Families of rows that turns and mirrors carry onto each other, the same ones carrying the whole set onto itself: the rest of each named row's family, in list order:
5 families of 3 rows:
K628: [-2.38  1.89  0.34  1.48 -2.43  0.24  0.04 -1.43 -0.21  0.46 -0.19]
K172: [ 1.77 -0.72  2.18  2.06  2.08 -1.90 -3.17  2.15  2.28  0.71  1.06]
K389: [-2.71  1.66  1.42  0.70 -2.26  1.06 -0.48 -1.50  0.54  0.96 -0.44]
K672: [ 2.32 -1.63  1.90  1.73  1.85 -0.93 -1.66  1.72  4.10 -0.36  0.31]
K42: [ 1.03 -0.33  1.93  2.58  0.92 -0.95 -2.38  3.40  3.63 -0.60  0.63]
K982: [ 2.61 -3.14 -1.40  1.85 -1.07  1.74  0.14  0.62 -0.41  2.88 -2.97]
K374: [-2.82  0.32  1.09 -0.40 -1.80 -0.13 -0.02 -1.88  0.29  1.61  0.04]
K871: [ 1.97 -0.84  2.24  2.65  1.36 -1.24 -1.85  2.60  2.85 -0.71  1.51]
K437: [ 2.31 -4.16 -0.20  1.20 -2.10  1.26 -1.52  1.54 -1.01  1.70 -3.18]
K134: [ 2.77 -3.01 -0.51  2.04 -2.41  2.64 -0.06  2.50 -0.62  2.07 -2.00]
K489: [-2.01  1.02  0.02  0.81 -3.24  0.49 -2.83 -1.97  0.10  1.24  0.30]
K530: [ 1.19 -1.99  1.20  1.52 -0.29 -1.51 -3.23  2.03  3.52 -0.74  2.34]
K908: [ 1.88 -3.37 -1.16  2.48 -1.99  1.65 -0.40  2.33 -0.85  2.21 -3.00]
K270: [ 1.98 -3.76 -2.06  1.85 -2.34  1.20 -1.59  2.12 -0.29  3.35 -0.66]
K305: [-1.97  1.62  0.85  0.78 -1.17  0.18 -0.89 -2.77  1.18  0.64 -1.38]

The rest of the family of K172: K374, K437
The rest of the family of K672: K982, K305
The rest of the family of K908: K389, K871
The rest of the family of K270: K489, K530

Families of rows that turns and mirrors carry onto each other, the same ones carrying the whole set onto itself: the rest of each named row's family, in list order:
4 families of 8 rows:
K996: [-1.51 -2.11  1.19 -3.17  0.94  1.06 -0.97 -3.58  0.30]
K331: [-1.01 -2.68 -0.52 -1.51 -4.00  3.06  0.17 -4.06  2.02]
K22: [-2.99  1.08  0.57 -3.11 -0.87  2.53 -0.86 -3.91  1.31]
K627: [-2.71 -1.66  1.41 -2.83 -3.69  2.72 -1.73 -1.09  3.34]
K688: [-1.02  1.09  0.58  0.34 -0.11  0.15  1.82 -1.86 -1.95]
K618: [-1.80  0.37  1.35  0.59 -1.96 -0.57  2.00  0.52 -2.09]
K745: [-0.07 -1.23 -3.23 -2.04 -0.65  1.73 -0.04 -2.72  0.18]
K495: [-3.39 -1.58  2.07 -1.32 -4.02  1.91 -1.25  1.04  2.87]
K807: [-4.74 -4.57  1.41  0.30 -3.10  1.53 -0.56 -0.65  1.62]
K126: [-1.93  0.30 -2.57 -0.80 -0.83 -0.16  1.29 -0.46 -2.40]
K402: [-2.25 -1.28  1.48  0.30 -4.35 -0.34  1.65  1.52 -1.06]
K995: [-1.22 -3.66 -2.88 -0.74 -3.72  2.24 -0.38 -0.59  1.79]
K79: [-2.64 -0.81  1.33 -3.11  0.96 -0.07  0.01 -2.86 -1.63]
K964: [-5.87 -3.32  1.58  0.30 -3.10  0.31  0.42  0.01 -0.27]
K492: [-2.87 -0.56 -2.27  0.10 -2.42 -0.32  1.45  1.03 -2.09]
K907: [-2.27 -2.83  0.98 -0.44 -5.97  0.91  1.01  0.57  0.54]
K642: [-3.83  2.26  0.82 -1.76 -0.03  1.65 -0.10 -3.00 -0.02]
K218: [-4.70  1.16  2.04  0.57 -1.65  0.60  0.19  1.08  0.15]
K227: [-0.76  0.00 -2.97 -1.67 -0.15  0.69  0.68 -2.02 -1.46]
K930: [-0.50  0.54 -0.21 -0.45 -0.03  1.54  1.20 -4.14 -0.65]
K149: [-4.38 -0.63  1.52 -2.06 -0.23 -0.78  0.77 -1.55 -2.61]
K849: [-1.78 -3.41  0.16 -1.21 -5.83  2.32  0.39 -1.73  1.79]
K338: [-1.59 -3.75  1.15 -2.17 -0.26  2.05 -1.50 -3.16  2.06]
K383: [-2.38 -3.33 -2.47  0.14 -4.39  1.36  0.22  0.92  0.87]
K913: [-2.95 -4.80  1.25 -0.77 -1.91  2.21 -1.32 -1.99  2.63]
K601: [-0.51 -1.05 -0.66 -1.18 -1.58  2.79  0.53 -5.10  1.00]
K531: [-4.23 -0.40  2.32  0.08 -3.19  1.07 -0.49  1.89  1.56]
K654: [-5.71 -1.63  1.63 -0.64 -1.86 -0.64  0.91 -0.35 -2.05]
K221: [-2.54 -0.48  0.79 -3.57 -2.41  3.00 -1.48 -3.11  2.69]
K852: [-0.27 -2.76 -3.21 -1.65 -2.18  2.35 -0.53 -2.15  1.50]
K84: [-4.51  2.28  1.44 -0.24 -0.35  0.87  0.35 -0.97 -0.43]
K943: [-3.04 -2.12 -2.22  0.46 -3.86  0.36  1.02  1.60 -0.76]

The rest of the family of K149: K996, K807, K79, K964, K338, K913, K654
The rest of the family of K531: K22, K627, K495, K642, K218, K221, K84
The rest of the family of K849: K331, K688, K618, K402, K907, K930, K601

